Y: a few groups of rows, each row roughly a mix of its group's hidden directions:
Y (111 x 10):
[[  4.2 -26.1 -37.3 -12.2 -12.2 -14.3 -16.5 -11.4 -22.7  14.9]
 [-11.6  39.1  -3.1 -25.9   5.9   8.5  -1.7  18.4  29.4   9.1]
 [ 13.0 -15.8  24.2  33.6  -6.6 -12.7   1.4  12.4 -31.6 -15.7]
 [  6.6  30.2  -4.5 -19.0   4.9   5.7  28.9 -25.8  28.5  -5.9]
 [ 28.3 -12.2  23.2  38.1  21.3  -5.4  -5.7 -10.7   5.9  11.5]
 [ 22.3 -32.2 -23.1   6.4  -9.5 -14.0 -11.7 -10.3 -33.0   3.5]
 [ 10.9 -19.1  18.7  16.1 -28.2  -1.7  -4.9 -28.4 -31.3  -5.9]
 [  7.3  31.4  -0.9  14.6 -25.5 -26.1  21.3 -16.9 -18.8  -8.1]
 [-28.6  13.0 -20.6 -18.3   7.4  -9.4  -0.8  31.3  15.9  24.8]
 [ 18.7 -28.1 -15.7  14.7  -6.4 -20.2  -2.1 -15.3 -35.9 -12.8]
 [  5.4  26.3  26.0  -2.8  14.9  39.0   8.5  -0.4  18.6  12.8]
 [ -9.3  -9.3  -3.9   4.6  17.7 -24.3   7.7  44.1 -14.0  20.7]
 [-24.2  36.9  -2.7 -19.2  -9.6  13.8 -13.2 -29.0   1.3 -10.7]
 [-31.1  22.0  13.7 -16.9  17.1   0.9   2.3   0.7  36.5  13.5]
 [ 43.8 -16.7   0.7  -8.4  23.4  -8.7  18.8 -21.4   3.3  -4.8]
 [-15.0  24.5  32.2  -4.2  -3.4 -10.3  24.6 -19.2  26.4  -8.1]
 [ 14.0  -5.9 -11.1  25.7 -25.5  23.3  16.7  21.9 -27.6  -3.0]
 [  8.3  24.2  14.7  -0.4  32.4   4.7  19.0  23.7  26.7 -12.6]
 [ 19.9 -25.0  -0.3  31.3  -4.2 -17.5  -2.0  12.8 -33.7 -10.6]
 [ 21.1 -27.5 -10.9 -21.3 -12.5 -12.2 -37.0  -6.0 -15.4   4.0]
 [ 24.3 -34.0 -19.5  -8.1  -4.7  -1.5 -21.2 -20.5 -23.8   9.3]
 [-21.5  18.1  10.8 -17.2  24.4  -1.6  -8.5  15.5  37.2  15.6]
 [  7.1  -9.2  10.4   5.9 -16.0  14.3   2.5  -8.4   0.5 -54.1]
 [-12.9  23.3  -1.7 -22.8  20.9 -30.2  -5.1 -19.3  26.8   6.0]
 [ 21.4 -33.1 -15.6  -1.1  -8.5 -16.9 -10.9  -6.2 -37.7  -2.0]
 [-28.5  26.8   3.9 -23.6   0.0  15.5   4.9  17.1  24.2  22.1]
 [ 25.0  -1.5  18.0 -25.3  13.8 -12.1 -26.6  -5.1   3.8 -32.5]
 [-28.8  30.3  -6.9  -2.2  15.5   1.7  -4.3  17.0  24.0  28.4]
 [ 18.3 -22.9   3.6  35.3 -17.2   8.8   0.4  28.3 -19.4  -8.1]
 [-27.0  30.2  17.5 -18.0   5.9  14.5   8.1   6.0  33.4  -0.8]
 [ -4.5  42.0  -5.2  -0.5 -21.7  14.9  26.8  -6.2 -19.5 -10.0]
 [ 18.7   4.9   2.8  28.9 -19.9  22.6  -2.9 -31.1 -16.7 -18.9]
 [ 36.0  -0.5 -19.3  -1.7  24.9  -3.7   4.8  37.0   4.6   4.3]
 [ 23.9   5.1  -5.7 -17.1  -7.6  -9.5 -12.9 -46.7  -0.7 -18.0]
 [-18.6  14.7 -16.7  -8.4  -7.5  16.3  31.6 -19.3  33.7   2.2]
 [ 42.2 -24.7  16.1   1.6 -17.0  -4.9   2.3  11.9 -24.2  -5.8]
 [  2.0   4.6   5.9  16.3   2.2  13.1 -13.1 -45.2  -5.3 -31.5]
 [-10.2  -5.5 -26.6   2.7 -39.0  18.6   4.5 -30.4   5.9  -6.5]
 [ 40.0  -1.1  17.7  21.1   7.6  -4.8  -4.7 -17.1   5.2 -30.9]
 [  5.6  -0.3 -12.2  -1.7  20.2   6.9  23.1  46.7  12.5  15.0]
 [ -7.9   4.9  51.5   6.2  -2.5  26.2 -13.2  -7.4   6.1  -0.8]
 [  4.6 -34.8 -13.4  -4.1 -18.3   4.4 -29.1  -6.2 -32.1   6.7]
 [-24.1  33.9 -14.1 -14.3 -28.9   7.9  15.7  -1.1 -17.1  12.7]
 [-28.9  13.4  11.1  -1.7  -6.7  18.3 -26.0 -19.5  33.4   7.0]
 [ 34.7  -2.0  -6.9 -28.8  12.6  -7.6 -32.7  -5.4  14.9 -10.6]
 [  3.9  18.4  14.9 -34.8  24.8  11.3   7.1   5.9  33.4   3.2]
 [ -9.4   8.3  11.0   6.3  -3.2  41.3 -21.6   5.4  34.7  -0.1]
 [ 23.9  -7.8 -45.6  -5.8  -5.9   6.5  -4.8  -8.3 -27.7   7.5]
 [  0.6 -14.7  36.8 -10.1 -19.8  27.1  -9.0 -20.7  -1.4 -20.6]
 [ -2.4 -32.8  18.0 -21.2  -5.1   5.3 -23.7  33.3 -12.4   0.9]
 [ 20.9  13.5  11.3   0.3  -4.2  -4.6   5.3 -42.9 -13.6 -30.0]
 [ 30.8  -4.5  -5.6  30.8   5.3 -13.8  30.0 -20.8  -9.3 -12.2]
 [ -7.7  22.4   7.5 -27.9  27.4   0.0   9.1   6.5  36.7  10.8]
 [ 16.9 -14.8 -22.9   0.6   3.6 -27.2 -11.3  -5.7 -36.0  22.3]
 [-18.6   8.5  -1.9  29.0 -39.2  -8.6  21.2 -15.0  -7.6 -11.6]
 [ 14.5 -21.3  33.1  21.5  -5.2 -11.9 -10.9  -2.1 -34.8  -3.5]
 [-25.8   0.7  32.1  -1.2 -13.4  -8.8 -20.7 -32.0 -12.6 -13.1]
 [ 12.5  40.9  12.2 -24.9 -12.2  20.6   3.8 -19.8   5.4 -11.3]
 [ 28.4  12.3   6.1  -1.3  18.2 -23.3 -39.3 -15.7  -4.9  -6.9]
 [-10.7   7.2   7.2 -20.9  25.7 -29.7  -6.5   8.2  34.8  15.0]
 [ 16.6  18.3 -24.4 -19.1   8.0  -5.6  25.8 -25.2  25.8 -10.3]
 [-27.2  20.2 -24.9 -25.4  11.7  -1.8  -1.4  15.9  25.0  17.4]
 [ 25.5  28.7  -5.4  20.9   9.2  -4.9  37.1  -3.2  16.6  -5.5]
 [ 19.3 -25.3  -5.3   7.3  -7.2 -12.6 -27.1 -13.6 -30.0 -24.7]
 [-25.5  30.2 -12.5 -19.9  13.6   4.4  -3.6   6.3  24.7  27.4]
 [-15.1  14.5 -25.7   4.3 -25.5 -16.5   5.5 -29.3 -12.7  25.6]
 [-33.2  27.1 -16.0 -12.0  10.8  -0.4  22.4  -8.3  18.7  21.5]
 [ 35.6 -29.8 -13.7   8.1  -5.7   1.6  -9.9 -24.9 -24.0   1.0]
 [  6.4 -18.8  -2.1  -9.6  18.4  16.0 -28.9  38.0  19.2  -0.4]
 [-31.6  15.8   3.6 -16.8  -5.6 -11.6  -1.1 -39.2  21.5   5.0]
 [ 17.7  -4.0 -27.0  10.0 -26.8   6.4  -6.4 -41.2  -6.3  -5.8]
 [  4.6  15.3 -39.8 -11.3  13.0  -9.1   3.5  36.3  10.1   9.3]
 [ -5.5  -1.1  23.8 -25.3   2.6  38.7 -13.9  -8.4  25.8  -7.7]
 [ 14.8 -28.5 -36.6  -0.1 -14.1 -14.2  -8.4  -8.8 -28.4   3.3]
 [ -5.3 -32.9 -20.4  13.2  28.0 -17.9   1.7  24.3  10.8  14.8]
 [ 23.7  29.3 -34.4  -9.7  11.9  -4.9  15.4  22.4  11.6  -0.6]
 [  6.9  39.1  21.0 -10.3 -25.8  14.1  12.4 -22.2  -4.9  -9.0]
 [-11.3 -10.7  35.9 -32.8  -6.3   4.1 -13.8 -27.6  11.0   1.2]
 [ 14.8 -21.8  -3.1  24.0 -14.1 -11.5 -28.0   3.9 -34.2 -12.6]
 [ 14.3 -19.0 -10.3  26.5 -16.3  -7.5 -14.3   0.6 -41.7  10.3]
 [ 14.3  10.1  13.1  11.8  17.3  23.6  22.6  30.9  11.3 -26.0]
 [  7.2 -23.7 -29.0 -17.7  24.5 -23.8   5.5 -25.1 -10.2   6.2]
 [ 21.1 -18.9 -38.0   8.4   0.3 -19.0   2.0  13.0 -29.4  -4.4]
 [ 19.1  16.6 -12.0 -21.0   2.1 -14.2   7.7 -46.2  -1.2  10.5]
 [-18.2  19.8  36.4  10.2   9.4  32.0  14.5   9.0   5.6  12.1]
 [ 18.2  17.4  37.8 -11.3  18.4  10.8  -6.2  -7.1   5.3 -31.3]
 [ 29.5  -3.0  18.3  -9.3  -4.6   3.5 -31.1 -19.2  -7.8 -31.6]
 [-48.3  11.5  12.8  16.0 -20.8  -6.5   1.7 -15.8  -7.0   8.7]
 [ 19.4  16.1  42.0 -25.2 -14.9   9.1 -13.3  -7.9   7.3 -10.0]
 [ -6.4  -3.3 -16.2  22.7 -28.0  -0.1 -12.9 -36.6 -18.3  16.7]
 [ -7.3   8.6  -4.9 -41.1   8.8  10.7 -31.2  20.9  16.6   4.3]
 [ 21.0 -21.9 -24.5  18.1 -15.2 -17.7   1.1 -10.2 -35.2  -0.8]
 [ -9.6 -32.9 -31.2   1.3  14.2 -10.7 -21.5  26.6  -7.8   6.4]
 [-10.9   7.8  10.1 -32.1  21.4   5.4  -2.8  19.8  27.0  28.5]
 [ 16.8 -28.5  -9.1  12.4 -28.4   1.9  -2.4 -14.4 -32.8 -17.6]
 [ 12.1 -25.0 -18.3  -3.7 -29.1  -4.8  11.5  -8.9 -22.3 -32.2]
 [-14.1  12.5  -3.7 -15.3   7.4 -33.6 -20.5 -27.8  22.8 -15.4]
 [-18.6   2.9  24.1 -37.3   6.7  19.6  -9.7  -0.2  29.2  -5.7]
 [ 18.1  11.8  31.5   4.7  13.2  16.3 -42.5  -2.1  -1.8   2.8]
 [  7.4  32.5  24.8  -8.4  -6.5  29.0 -14.0 -11.5  17.4 -20.7]
 [ 24.6   2.7   5.4   4.9 -12.1  43.0   1.2  32.1  -0.1  -6.8]
 [ -5.7  -6.9 -25.8  32.9  27.8  -3.1  20.9 -24.3   8.1  -5.4]
 [  1.9 -18.5  -5.3  13.4 -35.3   5.6 -13.7 -30.7 -24.8 -12.7]
 [-22.7  26.0  33.0 -21.8   9.9   6.9   6.7   2.8  28.0  -1.6]
 [  2.3  30.0  18.7   4.3 -16.9   3.3  32.8 -32.8  -3.4  -0.4]
 [ 13.7  -7.2 -24.7 -47.8   9.0  13.4 -15.1   6.5  -7.5   4.3]
 [ 27.5   0.4 -21.3  -3.9 -18.7   4.1   7.8 -43.9 -12.5  -1.1]
 [ 21.9 -32.9 -29.8 -12.2  -3.3   0.9  -9.4  11.5 -25.0 -16.7]
 [ 10.0 -19.7 -13.0 -10.1  29.0  24.5 -18.5  27.1  21.5  -0.3]
 [-22.1  40.7   7.1  -7.4  -9.5  15.7   5.3 -32.0   7.5  -6.6]
 [ 12.0  -4.1 -20.1  15.3 -22.4 -27.8  18.2 -27.5 -24.0   0.7]]
one row of each group, then the others: which group is each in?
[ 19.6 -22.0   5.4  23.7  -6.4 -38.6  -2.1 -10.0 -21.8 -12.7]  <16>
[ -1.1 -19.5   0.7  24.0 -23.0  41.2   2.6  21.1 -10.0   1.9]  <21>
[-25.7   3.6 -11.7  20.2 -21.0 -35.7  11.9  15.2 -20.8   0.7]  <84>

[ 37.5 -32.9  16.9  -6.1   7.7  -3.0  -0.5 -19.9  -4.1 -21.2]  <84>
[ 16.8 -34.8  -2.4  19.7  -5.4   6.7  -6.9  39.4 -13.2   1.4]  <16>
[ 31.4 -12.6 -21.6  20.4  -8.7  30.9  -5.3  21.9   4.4 -12.3]  <21>
[ 17.5  -4.0  13.2  -9.8  -9.0 -33.8  24.6 -23.4 -20.7 -18.4]  <84>
[ 11.9 -23.6 -16.0 -27.1  22.5  10.6 -13.0  30.2   8.6 -16.7]  <84>
[ 12.3  10.4  13.1 -25.2  22.4 -40.4  22.2  -1.4  -3.0  -5.9]  <84>
[  0.0 -21.6  -3.1   5.3   7.2 -28.9 -26.1   4.8 -27.5  29.9]  <84>
[ -9.4  12.4 -35.8  -3.3  14.9 -16.1 -10.6  16.0  -7.6  36.0]  <84>
[-10.7  26.4  15.4   2.2 -22.2  18.4  38.4 -12.5  -3.1  14.7]  <16>
[-43.3  -2.7   4.3  34.3  10.8  -1.2   1.5   4.7  20.7   9.2]  <16>
[ 18.2 -17.4  32.8   1.7   4.1  21.3 -25.0 -18.8   5.1 -23.3]  <16>
